Each row below has a hidden score, from 0 to 40, with 20 about the middle. What is it? The score is a weighted sum of the row's numbers plus the product of two more (or one squared), each taken from its middle value.
[  4. -11.  22.  15. -12. -10.   9. -17. -26.  17. -12. -16.  -7. -28. -10.  25. -18. -10. -23.
   8. -10.  27.  11.] -> 15
[-11.  22.  29.  -9.  -4.   1.   7.  11.  15. -19.  10.  25. -44.  30. -10. -13.   5. -41.  -7.
  26. -24. -33.  -3.] -> 11
[-17.  11.  -2.  25.  17.  -4.  20. -15.   1.  20. -22.   8. -18.  -5.  28.   9.  -9.  24.  35.
 -40. -19.  18.  -9.] -> 19
[ 15. -28.  10. -27.  18. -10.  32.  23. -26. -23.  11.  -3.  -2.  -3.  17.   7. -13.  -6. -41.
 -31.  19.  -7.  -8.] -> 16
[ -4.  14.  16.  -4.  -8. -43.   3.  -3. -49. -32.   2. -14. -54. -19. -38.   5. -19. -35. -22.
 -15. -24. -26.   5.] -> 5
[ -5.  45. -39.  26.  45.  26.   8.  18.  16.  -7.  16. -26. -11.  21. -13. -37.  17. -25. -30.
  -7. -12.   2. -39.] -> 26
[-13.  -2.  14.  21.  -7.   0. -12.   3.  -4.  17. -14. -20.  -9. -16. -18.  -2.  15. -32. -19.
 -24. -24. -34. -17.] -> 17
[-41. -17. -32. -27. -13.  -1.  17.  14. -26.   7.   6.  24.  15.  -9. -29. -24.  20. -41.  -1.
 -18.   8.  16. -18.] -> 23
[-27. -17. -24. -30. -40.  -1. -39.  -3. -18. -17. -10.  20. -25.  23.   6.  14.  17.  10.  25.
 -13.  16.   4. -27.] -> 25
[-23. -17. -10.   1. -39.  25. -22.  10.   5.  33. -24.   8. -25.   6.  19.  31.  31. -10.  23.
  -6.  14.   1.  -3.] -> 16
[  6.  28.  23. -21.  15.  -9.  23.  23.  14.   2.  33.  -1.  27.   8.  14.  -9. -22.  -4.   5.
  10. -23.  29. -26.] -> 22
[18. 23. 10.  2. 32. -6. 48. 41. -9. 22. 29. -8. 48. 35. 50. -1. 16. -1. 17.  0. 16. 32.  0.] -> 19
[ 18. -16. -23. -12.  15.  -3.   3. -24.  12. -22. -10.  11.  -3. -11. -26. -25.  25.  21.  13.
  -2. -20.  -8. -40.] -> 26
[-7. 21.  4.  8. 16.  2. 40.  5. -2. 47. 54. 52. 43. 48. 52. 58. 21. 49. 25. 65. 11. 31. 42.] -> 18
[-25.   5. -25. -13. -26. -35. -33.   0. -38. -19.  -8. -27. -44. -10. -34.  -2.  -4. -30. -23.
   9.  16.  -1.   1.] -> 15
[-17.  12. -21. -16.  23.   6. -17.   0. -11.  39.  28.  48.  20.  56.  -1.  25.   2. -41.  11.
  43.  55.   8.  45.] -> 19
[ 22. -26.   2.   0. -11.   1. -16.   6. -35. -12. -48. -40. -30. -23.  -3.   1.   6. -17.   8.
  30.   3.   3.  16.] -> 20
[ 26. -29.  12.   0. -12.  -3. -32.  16.  17. -26.   0.   2.  20.   1.  18. -10. -17.  20.   4.
   4.  18.  10.  32.] -> 11
[  4.  27.  17.  19.  -9.   1.  16. -42.   8.   0.  -4.  18. -12. -11.  23.  10.  21.  14. -35.
  -2. -33.  11.  -8.] -> 25
[-15.  24.  34.  10.  16.  -3.  -4.  11.  30.  -9.  42.   1. -21.  18.  -4.  34.  36.  29.  31.
  -2.  31.   8.   1.] -> 8
[  2.  10. -39.  -2. -45.  13. -29. -20. -16. -32. -47.   7. -32. -48. -37. -30.  10. -22. -26.
  -4.   3. -39. -34.] -> 29
[  9. -21.  -8. -39.  19.  -9.  -3. -15.   5.  13. -18. -12.  20. -17.  24.  10.  10. -27.  30.
   5. -41.  32.  -3.] -> 30
[  3. -23. -15. -11. -12. -26.  25. -25. -15. -40. -39. -20.  18.  -8.  -3. -31. -10.  15. -38.
   6.   1. -10.   0.] -> 17
[ 13.   8.  30.  26. -13. -15.  -9.  30. -23. -10.  -3.  12.   9.  -9. -14.  31. -22.  -5.  31.
  23.   0. -12.   8.] -> 7
[ 19. -25.   2.  -6.  12.   5. -15. -24. -38. -43. -23.   8. -14.  10. -22.   0. -37. -30.   9.
  12.  -3. -25. -21.] -> 20
[-20.  33.  -3.   9.  -5.  41.  -3.   7. -38.  12.  27. -31.  -7. -15. -18. -17.  19. -12.  -4.
  18.  33.  16.  29.] -> 29
[ 29.   2.  -3.  25.  20. -13.  -5.  35.  28.  -2.  32.  33.  26.  16.  16. -12.  -2.  33.  35.
  23. -17. -16.  -5.] -> 18
[ 21.   4.   5.  39.  32.  17.  15.  -9.  42.   0. -43.  -2.  36.  38.  -8.  45.  23.   6.  31.
   1.  27.  -8.  49.] -> 7
[ -2.  21.  10. -12.  -3. -16. -12.  17.  23. -40.  -3.  -9. -35.  11.  21. -13. -11. -28. -23.
  18.   8. -20.   7.] -> 9
[ 22. -18.  -6. -23.   6. -20.   1. -27. -13. -35. -21.   1.  24.   8.   0. -42. -27. -19.   6.
 -24.  13. -23. -21.] -> 25
[ -8.  20.  -2. -15.   9.  12.   1.  16. -28.  24.  -8.  25.  -7.  -6. -23. -12.  28.  15.  12.
  31.  -5. -19.  33.] -> 25
[-29.  -3.   8. -12.   2.  14. -27. -27. -34.  19. -12.  -9.  -6. -31. -35.  10. -31.   3.  18.
 -40.  -2. -33. -13.] -> 27
[ 30. -36. -21.  12. -11. -23. -29. -42. -34. -43.  -4. -33. -29.   7. -14. -36. -36. -14.  17.
 -14.  21.   7.  13.] -> 21
[-27. -42. -42. -21. -52.   1.  -4. -26. -39. -12.  -9. -36. -39. -25.  -4. -40. -11.  -3.  -3.
 -15. -11. -43. -32.] -> 24
[ 20.   3. -19. -28.   3.  -1. -13.   0.   0.   9.  -6. -17.   3.   0.  18.   8.  24.  17. -21.
   1.  29. -25.  25.] -> 19
[ 22.  22. -19. -14.  23.  23.  -3.  16.  -2. -18. -14.  -2. -39.  25. -32.  12. -26. -18. -19.
  17.  -1. -30.  -3.] -> 12
[ 17.  26.  12.   6.  12. -32.  -2. -31. -24. -31.  -2.   5. -21. -22.  11.   6.  -1.  -7.  -2.
 -31.  19. -39.   8.] -> 15
[ -1.  -1. -24. -30. -50.  -8. -14. -33.  22. -22. -18. -10.   0.  16. -19.   9. -41. -22.  -4.
  31.  10.   6.  13.] -> 17
[-23. -19.   8.  18.  -3.  -6.  24.  18.  21. -27.   4.  19. -17.  -8.  16. -26.  -3.  23.  -9.
   8.  -8. -19. -12.] -> 11
[ 12.  22.  28.  -6.  27.  26.   0.   4.   1.  16.  11.  20.  -2.   4. -13.   0.  13.  35. -21.
   1. -19.   9.  27.] -> 23
[ 29.   2.  19.   5.  25.  -3.   2.  41.   2.  -8.  -8.  39.  -8.  16. -12.  -5.  43.  20. -11.
   3.  24.  15.  29.] -> 9
[ 31.  28.  46.  -3.   6.  -7.   0.  40.   8.  10.  42.  -5.  -4.  39.  22.  -7.  -4.  34.   3.
  -2. -29.  14.  21.] -> 12
[-19. -11. -39. -39. -33.  17.  29.  31.  -1.  14.  16.   7. -13.  25. -22. -17.  22.  -1. -12.
 -40.  -7.  32.  -1.] -> 17
[17. 21. 27. 37. 19. 28. 62. 58. 66. 36. 15. 31. 31. 60. 13. 61. 34. 56. 24. 30.  4.  2. 45.] -> 2
[ 21.  -7. -10. -29.  11. -16. -45. -30.  -9.  -5.   6. -31.   7. -27. -33.  21. -23.   7.  -3.
 -23.  -2. -11.  28.] -> 19
[ 13.  -1.  11. -24. -30.  10. -18.  12.   5. -35.  24.  12.  -8.  -6.   1. -12.  11. -21. -15.
  15.  14.  18. -40.] -> 19
[-19. -12.  -5. -35.  -5. -41. -47. -47.  -2. -23. -39. -40.  19. -12. -39. -14.  15.   8.  -7.
   1. -20. -10. -20.] -> 23
[-12.  51.  37.  -5. -22. -30.   7.  18.  25.  43. -10.  21.  32.  26.   0.  29.  37. -21. -11.
   1.  -8.   9.  29.] -> 13
[ 32. -52.  -5. -39.  -3.  26.  -2. -37. -33. -40. -19. -29. -30. -15.  12. -23. -16. -19. -12.
  -4.   9.  22. -23.] -> 22
[-22. -36.  13.   5.  22.  21. -14. -15. -33. -22.  -4.  15. -10. -16. -41. -29.  -1. -14. -41.
 -33. -15. -20. -26.] -> 35
[  5. -46. -35. -39. -30. -20.   1.  11.   0. -31. -36.  23.  -8.  -1. -26.   1. -29. -34.  15.
  15. -32.  -7. -17.] -> 13
[  6. -26. -22.   5. -35.  -9. -20.  28.  29.   6.  33.  19.   0.  -2. -14.   5. -14.   7.   3.
  18. -15. -28. -18.] -> 14
[ 26.  38.  17.  29.   8.  11.  25.  13.  -2.  15.  -7.  22. -10.   1.  31. -42.  19. -13.   1.
   4.   3. -21.  -6.] -> 26
[-12.  36.  17.  43.  18.  19.  20.  44.  50.  37.  43.  51.  35.  24.  13.  -7.  -4.   4.  20.
  31.  -1.  27.  24.] -> 23
[-41.  44.  15.  22.  11.  21.  -3.  16.  -2.  50.   9.  49.   9.  48.  48.  -2.   9.  43.   5.
  35.  -9.   5.   0.] -> 33
[ 14.  11. -38.  -1.  20.  -9.   2.  15. -21.  -2.  11. -13. -15.   6.  21.  17. -12.  31. -41.
  14.  26.  32.  -7.] -> 14
[ -7.  35.  -8.  -5.  36.  -1.  31.  31.   1.  -1.  33.  21.   8.  38.  44. -11.  34.  -2.  25.
  25. -14.  -7. -10.] -> 22
[-18.  -3.   7.  -7. -16. -13. -39.  11.  -6.  33.  23.  38.  22.   6.  36.  -2.   5.  23.  39.
  12.  17.  39. -14.] -> 25
[ -7.  17.  35. -13.   4.  38.   7. -15.  29.  -7.  30.   9.   1. -21.  35.  31.   1.   2.  17.
 -26.   7. -17. -40.] -> 30
[ 29.  15.  27. -10.  26.  29.  10.  14.  14. -25. -27. -11. -31.  27.  12.  14. -34.  22.  18.
   2. -12.   9.   9.] -> 10
[-4. 20.  9. 33. 24. 21. 37. 20. 28. 34. -2. 36. 38. 41. -5. 22. 40. 24. -8. 12. 51. 31. 31.] -> 12
[-41.  12.  17.  26.  40.  32.  -1.  -8.  27.   2. -12.  -6. -16.  29.  14.   8.  11.   8.  17.
 -15.   9.  20.   7.] -> 13
[-41. -10. -34. -23.  -6.  16.  21.   8. -21. -22. -28.  21. -27. -21. -30.   3.  17.  24.   3.
 -19. -21.  15.  12.] -> 21
[ -8. -18. -21. -26.  -4. -31. -21.   7. -25. -19. -14.  15.  -5. -24.  12. -23.  -2.  16.  21.
 -28.  -1.   8.  23.] -> 19
[ -1. -27. -14.  19.  22.  10.   4.  25.  25.  -8. -43. -32.   2.  20.  -4.  16.  13.   6.  28.
  26.  -6.  10.  15.] -> 16
[-22.  -4.  37.  16.  24.  19.  -7.   4.  10.   3.  13.  14. -44.  45.  38.  42.  24.  16.  29.
 -40.  15.  34.  29.] -> 3
[ 19.  16. -30.   9.   8. -23. -21. -38. -41. -13.  -1. -33.  11. -23. -37. -42.  -1. -17. -17.
 -30.  12. -16.  -5.] -> 28
[ 19.  -1.  10. -39. -22. -35.  15.  -6.  17. -20.  17. -18. -14.   6. -20.  -7.   6.   0.  -8.
   2.  26.  21. -22.] -> 19
[ 18. -23.  -3.  -3.  -4.   7. -12. -39. -28. -21.   9. -40. -17. -11.   6.   7. -27. -21.  -2.
 -35. -43. -45. -43.] -> 26
[-15.  19.  -3.  14. -11.  31.  18.  46.  32.  39.  19.  14.  41.  20.  15.  52.  62.  54.  49.
  28.  21.  12.   6.] -> 17
[ 13.  17.  15.  19.  26.  13.  21.  21.  -8. -20. -12.  25. -32.  -5.   2.  13.  13.  -3. -36.
 -15. -29. -35.  24.] -> 20
[  6.  31.  40.  -9.  10.  32.  10.  34.  21.   4.  10. -26. -26. -25.  14.   8. -20. -15. -14.
  -1. -30. -32. -20.] -> 18
[ 18.  -5. -13.  21.  36.  14.  32. -15.  11. -40.  13.  15.  36. -10.  -5.  40.  10.  16.   6.
  48.  -1. -10.  21.] -> 14
[ 3. 25. 48. 19. 54. 31. 25. 46. 39. 66. 32. 68. 41. 50. 64. 41. 28. 70. 64. 65. 17. 23.  3.] -> 23
[ 32. -32.  -8. -38.  -7. -10.  -1.   7.   9.  -4. -12.  28. -17.  15.  30.  25.  32. -23.  -6.
  -3. -15.  35. -14.] -> 16
[-22.   2.  49.  28.  34.  31.  56.  15.  32.  47.  -3.  18.   4.  37.   6.  48.   8.  34.  43.
 -40.  39.  26.  23.] -> 5
[ 15.   1. -13.  -6. -30.  -4.  25. -27.   2. -14. -24. -37. -44. -11.  -7.  -8.  -5.  24.  23.
 -12. -31. -27.  12.] -> 21
[ -9.  23.   6.   9. -39.   1.  -9.   8. -28.  -1. -15.   6.  14.  -9. -12. -39.  13.  -2. -36.
  17.  -7.  26. -40.] -> 29
[ 16.  -9. -17.  22.  15.  23. -11.   0. -38.  14.  15.   3.  -7. -10.  22. -12.  -2.  14. -24.
 -14. -17. -39.   3.] -> 33
[ -2. -28.   0.  -7.  22.  -8.  -8. -24. -32.  16. -24.   0. -23.  -3.  -3. -15.  20.  23. -26.
  23.  -3. -13.  -6.] -> 23
[  2.  30.  -6. -13. -34. -31. -27. -22.  -7.  13. -29.  -1.  14.  -5.  22.   4.  16. -17.  17.
 -33.  -4. -34.  -6.] -> 27
[-12. -36. -23. -23.  -1. -49. -13.  -1. -23. -22.  16.  -1. -20. -19. -17.  -3.  33. -41.  39.
  -7.  20. -10. -15.] -> 20
[-23.   5.  23.  -3.   6. -26. -26. -13. -13.  12.  27.   3. -44. -21. -31. -38.   8.  -4. -20.
  -5. -15. -37. -15.] -> 24
[-24.  17. -17.   8. -17.  -7. -27. -22.  15.  27. -13.   5.  22. -10.  -2.  16. -28.  16.  10.
   4. -12. -19.  18.] -> 22
[ 25. -36.   3.  -6.  11.   1.   2.  -9. -19. -21. -31. -26. -21. -41.  11.  11.  18.  -4. -13.
 -33. -24. -14. -31.] -> 21
[ 33.  -7.  15.  12. -20.  -3. -17.  34.   6.  29.  -9. -19.  -5.  14. -26.  27. -11.   9.  19.
  17. -26.   5.  -8.] -> 15
[ -3.  30.   4. -14.  10.  28.  37.   9.  29. -16. -14.   5.  20.  -9.  26.  -1.  30.  21.  20.
  -9.  34.  19.  18.] -> 20
[ 23.  -4.   1. -15. -33.  -3. -14. -16. -20.  18.  15.  15. -32. -30.  14.  -6.  -1.  -9.   1.
 -11. -19.  -1.   1.] -> 24
[-29. -36.  36.  65.  26.  22.  11.  36.  38.  26.  10.  -1.  34.  36.  20.   2.   7. -13.  40.
  10. -41.  34.  35.] -> 15
[-22. -36.  12. -42. -15.  -8. -16.   8. -16. -24.  15.  -7. -25. -15.  17.  24.  22.  38. -41.
  43.   5.  46.  17.] -> 9
[ 25.   4. -39.   0. -39.  23.  32.   7. -15.   2.  11.  29.  -1. -17. -39.  -4. -10. -13.   0.
  28.  21.  26. -15.] -> 23
[ -7. -53.  -2. -52. -55. -42. -45.  -4. -35.  -3.   8. -29. -20. -32. -16.  11. -18. -25.  21.
 -29. -16.   4.  12.] -> 14
[ 31.  14.   8.   2.  -4.   2.  -1. -12.  -4. -37. -33.  -2. -18. -11.  11. -27. -29.   9.  11.
 -34.   2. -40. -35.] -> 26
[ 31. -36. -21. -29. -43.  -9.  -4. -22.  -7.  14.  20. -36.   7.  17. -16.   7.   7. -20. -29.
  14.  11. -11. -10.] -> 19
[-21. -16.  25.  16. -18.  27.  20.  28.  19.  -4. -22.   9. -10. -14.  23.  13.  -7.  23. -10.
  10. -15.   1.  -6.] -> 14
[-22.  -5. -14.  -7.  -6.   7.  14. -38. -35.   8.   3. -17. -14. -30. -37.  20.   8.   8. -30.
 -30.  -6.  10.   1.] -> 19
[-9. 52. 30. 17. 37. 73. 21. 44. 55. 26. 48. 29. 55. 66.  9. 21. 50. 61. 49. 43. 14. 18. -2.] -> 25
[ 29.  34. -15.  14. -39. -38.   8.   7.   5.  22. -28.   6.  -1. -24.   4. -26. -41.   8.  14.
  31.   6.  11. -24.] -> 39
[-28. -18. -25. -28. -43.  10. -32.  -8. -31.  18.  -2. -32. -35.  -1.  -8.   6. -17. -16. -33.
  11. -11.   5. -24.] -> 20
[ 32. -17. -43.  -1. -36. -19. -37. -36. -27.  -6. -43. -37. -21. -15.  17. -42. -37. -41. -36.
 -40. -13.  -8. -23.] -> 24
[27. 19. 19. 24. 30. 75. 61. 65. 47. 25. 69. 25. 46. 46. 34. 13.  7. 38. 36. 16. 41.  7. 31.] -> 15
[-22.  15.  -2.  -1.   3.  14.  21. -42. -26.  11.  25.   0.  -8. -16.  34.  -8.  14.  -7.  -7.
  21. -17.  28. -30.] -> 32
[  4. -26. -15.  -4.  21.   2.  21.  14.   9.   8. -13.  13.  -1.  -9.  -6. -21.  15. -26. -14.
   7. -10.  -3.  31.] -> 21
[-23.   1.  38.  57.  53.  54.  25.  35.   7.  20.  30. -14.  18. -12.  11.   6. -19.  -9.  15.
 -28. -28.  -2. -31.] -> 19
[-41.   1.  -2.   2.  43.  19.  36.  28. -11.  27. -11.  10. -13.  34.  13.  16.  40.  23.  34.
  35.  -4.   6.   0.] -> 18
[-15. -36. -35.  10.   3. -36. -12. -33.  -9.   3. -11. -42. -28.  -1. -26.  21. -15. -24. -25.
   0. -28.  13. -17.] -> 20
[  0.  16.  -5.   1.  32.  27.  23.  15.   6.   6.  58.  62.  22.  37.  38.  13.  48.  27. -41.
  15.  59.   8.  60.] -> 23
[ -2. -32.  -9.   7.  11. -25.  -9.   6.   2. -40.  30.  15.  33. -22.   6. -20.  -9.  11.  13.
  35.  -4. -11. -20.] -> 19
[ 16.   1. -21. -11.   2.  10.  27.  22.  30.  28.   4.  25.  14.  19.  -7.  -9. -11.   1.  -9.
  32. -13.  14.  18.] -> 24
[ 17. -12. -10.   3.  19. -16. -24. -11.   8.  21.  -8. -23.  20.   5. -29.   3. -22.  23.   4.
 -24.   1.  10.   7.] -> 20
[ 30. -18.  12. -25.  -5. -43. -15. -14.  -1.  -9.   0.   1. -17. -18. -15. -29.  16.  -5.  29.
 -21.  13.  23.  33.] -> 31
[ 19.  32.  28.  37.  34.  -7.   8. -11.  44.   0.  -9. -12.  -1.  46.  18.  -5.  17.  37.   7.
  13.  30.  -9.   0.] -> 16
[ 30. -10. -13.  -8.   1.   6.  12. -14. -24. -27. -21.  -3.  10.  12. -18. -42.  15. -22.   0.
   8.  28.   9. -21.] -> 23
[  6.  -9.  14. -10.  25.  -6. -28.  24.  -3.  15.  38. -19.  34.   0.   8.  -2.  29.  41. -41.
   0.  13.  10.   2.] -> 19
[  5.  19. -25. -14. -31. -10. -17.   0. -37.   7. -30.  -3.  -6.  12.  19.  -2. -13.   4.  23.
 -27. -14.   0.   0.] -> 26
[ 29. -38. -33. -41. -19.  -2. -28.   0.  -5.  -7. -16.   8. -14. -19.   2. -16. -41.  -1.  11.
  15. -20. -29. -16.] -> 25
[ 30. -38. -43.  -3. -25.  -7. -36. -13.   6.  28. -13. -16.  23.  16.  10.  17.  27. -27.  -9.
 -23. -13.  32. -22.] -> 21
[ 21.   4.   5. -26. -25.  11. -26. -27. -13.  18.  18.  -9.   3. -40.   1.   3. -20. -29.  -8.
 -16.  20.   2. -12.] -> 27
[  0.  23.  23.  -7. -10. -23.  -3.  15.  28. -18. -21.  25.  -6.  15.  13. -18.  23.  17.  18.
   4.  33. -24.  18.] -> 12
[ 22.  20.  17.   4.  43.  41.   2.  44.  45.  50.  29.  12.   9.  28.  39.  37.  32. -11.  33.
  48.   3.  -7.  30.] -> 26
[ -4.   3. -32. -26. -37.  -2.  -3.  15.   3.   1. -25. -18.  15.  20.  23.   5.  25. -15. -41.
  17.   2.  -7.  15.] -> 18
[ 31. -47. -39. -39. -14.  -1. -34. -44.   3. -15. -12.  -4.   5.  15.  18. -11.  -5.  10. -33.
  -5. -14.  -7. -23.] -> 33
[ -4.   4.  -4. -29.  -3.   7. -38. -22.  -6. -47. -39. -46. -38.   4. -42. -34. -16. -45.  -4.
 -41. -40.   8.   0.] -> 16
[-26.  -7.  -5.  -8. -19.  14. -43. -37.   2.  -6.  -2. -48. -28.   7. -46. -32. -42.  -3. -33.
 -17. -25. -23.   2.] -> 20
[  6.  43.  21.  25.   6.  23.  45.  23.  16.  37.  31.  35.  48.  15.  -5.  -2.  -4.  49.  27.
  44.  15. -39.  -4.] -> 26
[ -6.  15. -40.  -6. -27.  -3.   7. -50. -11. -40. -44.   8. -18.  -3.   9.   5. -25.  20.  -8.
  -1. -33. -17.  -3.] -> 30
[ 11.  10.  18. -20. -14.  -6.  20. -20. -29.   5. -19. -29. -29.  -3.  19. -20.  12.  -8. -29.
 -34. -33.  13. -40.] -> 26
[ 11.  -2.  -4. -18. -20. -14. -13.  -6. -22.  20. -11.  20.   3.  -2. -20. -15. -25. -17. -37.
 -28. -14.   9. -24.] -> 27
[  2.  -2.   7.  -6. -14. -38.  30.  36.   6.  35.  -6.  11.  30.  18.  40. -13. -41.   8.  10.
  -9.  37.  34.  11.] -> 17
[ 30.  17.  -8.  -4.  13. -30. -13.  -9. -31. -24.   4.  -8. -18. -34. -22. -33.  14. -30. -22.
   9.   5.   9. -11.] -> 27
[-16. -36.  -1.  -3. -11. -11.   4. -16. -24. -40.   5. -32. -20. -22. -34.  19.  -3.  -9. -25.
  -9.  18.  23.   9.] -> 4
[-20. -23. -39. -22.  -1.   8. -34. -31. -20. -32.  -7. -42. -37. -17.  -8.  16.  -8. -28.   2.
 -27. -13.  13.  -1.] -> 15
[  5.   6. -22. -11. -18. -21. -22.  -3.   1. -16. -42.  -1.   8.  -1.  -5.  22. -28.  -8.  25.
 -33.   1.  12. -10.] -> 14
[-16.  14.  21. -19.  33.   5.   0.  -3.  -3. -28.  16. -42. -30.   0.  20. -27.  31. -24. -22.
  18.  21.   5.  30.] -> 26
[ 23.   1.  -2.   0. -23.   1. -26.   9. -23. -22. -33.  -9. -12. -44. -47.   3. -32.   4.  -2.
 -20.  -7.  25. -23.] -> 16
[-10. -39. -50. -18. -39. -47. -23. -42. -21. -33. -48. -12.  -5. -31. -39.   5. -23.   2. -47.
   0. -51.   2. -27.] -> 18
[ 23.  36.  24.  66.  39.  61.  36.  21.  16.  48.  54.   9.  -1.  55.   3.  48.  -4.  10.  10.
  20. -11.  13.  47.] -> 12
[-22.  14.  35.  32. -12.  17.  11.  26. -38.   2.  18.  21.  32.  23. -24.  -5.   0.   0.  16.
  28.  29.  22.  -1.] -> 15
[ -4.   7. -19. -29.   4. -44.  16. -10.  13.  -7.  -1. -34.   4. -23.  30.  -6.  11.  16.  -8.
   0. -13.  26.  20.] -> 30
[ -3. -31. -39. -22. -23. -25. -34. -50. -34. -14. -32.  -6.   3. -15.  11. -16.  -6. -30. -35.
 -20. -16. -16. -10.] -> 31
[-11.   6.  -8.  26.  24.  -5. -14. -30. -30. -32. -36. -13.  -1.  -6. -23. -12.   7. -27.   9.
  19.  14.  10. -33.] -> 20
[-20.   5. -16. -32.  12.  -9.  16.  11.   4.  -1.   3.  -7. -17. -33.  17.   9. -39. -39. -29.
 -11.  12. -39.  -5.] -> 16
[  8.  35.  16.  46.   5.  27. -39.  13.  24.  15.  20. -21.  12.  15.  19. -15.  42.  -7.   7.
  -5.  17.  22.  37.] -> 24
[-29.  28.  19.  29.  19.   3.  -2.   3. -11.  10. -16.  -5.  -3.  18.  -7.  -2.  13.  16. -22.
 -17. -12.   9.  -5.] -> 17
[ 16. -31. -25. -10. -22.  -6.  10.  11.   9.  16. -25. -19.  -7. -44. -15. -32.  -4. -27. -33.
   1.  23. -35.  19.] -> 29
[-19.  -5.  10.   5. -19.   5.  34. -22.  17.   8.  27.  36.  28.  25.   0.  17.   8.  33.  35.
   0.  19. -18. -21.] -> 22
[  3.   7. -12.   9. -20.  15. -18.   2. -26. -31. -34.  -5.   7.  16. -25.  -6.  26.  -1. -24.
 -24. -30.  16.  17.] -> 29
[ 15.  28.  33. -39.   6.  15.  23.  41.  41.  -2.  -7.  -2.   2.  38.  18.  30.  20.  -6.  31.
  43.  52.  21.  43.] -> 16
[ -8.   9.  38.  32.  40.  11.   8. -15.  19.  37. -19.   7. -19.  27.  -7.  15. -26.  15.   5.
 -12. -30.   0.  -3.] -> 15
[-18.  38.  54.  43.  -3.   1.   7.   2. -38.   4. -10. -16.  -7.   5. -22.   6. -13.  -7.  34.
  -2.  15. -11.  13.] -> 11
[-41. -26.   9.  -5. -26. -31. -39. -24. -18. -36.  15. -29.  -6.  18. -19. -20.   0.  28.   0.
  -3.  -3. -27.  -8.] -> 11
[  5. -36. -13. -11.   8. -24.  21. -11.  17.  21.  13.   3.  -5.  12. -30. -14. -32.  23. -11.
 -17.  20. -20.   3.] -> 18
[-29. -22. -43.  -7. -44.  -2.   0.  10. -36.   6. -37. -19. -33. -18. -22. -19.  -8.   2. -18.
 -10.  -6. -28.  -7.] -> 17
[-24.   0.  12. -30.   0. -24. -39. -21.   1.   1. -29. -31. -34. -17. -15.  -6.  19. -13. -25.
  21. -28. -10.  27.] -> 25
[  2. -36. -25.   1. -26. -20.  -6. -10. -37. -25.  -4.  -8.   4. -40. -39. -23.  10.  21.  13.
 -26. -17.  21. -20.] -> 20
[  9. -39. -33.   1.   5. -27.   3.  -6. -40. -20.   0. -28. -30.  -4. -46. -42.   6.  -9.   9.
 -24.   2. -44.   8.] -> 19
[ -7.  18.   8.   7.  36.  24.  23.  33.  14.   1.  34.   4.  35.  -5. -21.  -9.  39.  -6. -15.
   4.   4.   9.   8.] -> 19
[ 26. -32. -20. -44.   6. -35. -40.  -8.   3.   1.  -7. -32. -34.  -4. -50.  -3.  -8. -24. -36.
   4.   9. -34.  -5.] -> 22
[-24.   2.   5. -18.   4. -37.  19.  15. -22.   9.   4.  -1.  -3. -33. -12.   8.   6.  28. -33.
 -29. -28.  28. -17.] -> 16
[  7. -11.   8. -15. -24. -14. -41. -52. -10. -40.   0.  -4. -56. -47. -24.   6. -39.  -6. -13.
 -44. -36. -41. -43.] -> 21
[-25.  44.  13.  13.  28.  26.  56.  53.  44.  69.  67.  75.  13.  75.  39.  63.  64.  22.  52.
  18.  60.  20.  27.] -> 10
[  5.   9. -35. -23. -39. -38.   4. -30.  11.   4. -37. -30. -31. -38. -30.  -9. -34. -21. -38.
 -32.   7. -29. -23.] -> 22
[ 11.   5. -17.  18.  -1. -18. -39.  -4.  24.  14.  18.  23.  32.   6. -13. -21.   3. -16.   3.
   0. -11.  -7.   9.] -> 24
[ 0. 40. 10.  7. 36. 12. 15. -4. 15. 27. 12.  9.  1. 32. 19. 31.  3. 39. 47. 18. 19. 14. 15.] -> 21
[-26. -48.  -3.   3.  -1.  15. -27.   2. -28.  22.  24.  18.  34. -40.  17.  16.  -4.  29. -15.
 -13. -10.   3.  27.] -> 31
[ 15.  31. -24.   3. -12.  25. -10.   1.  12. -34.  17. -33.  -5. -28.   7.  19. -10.  20.   2.
  20.   2. -21. -29.] -> 20
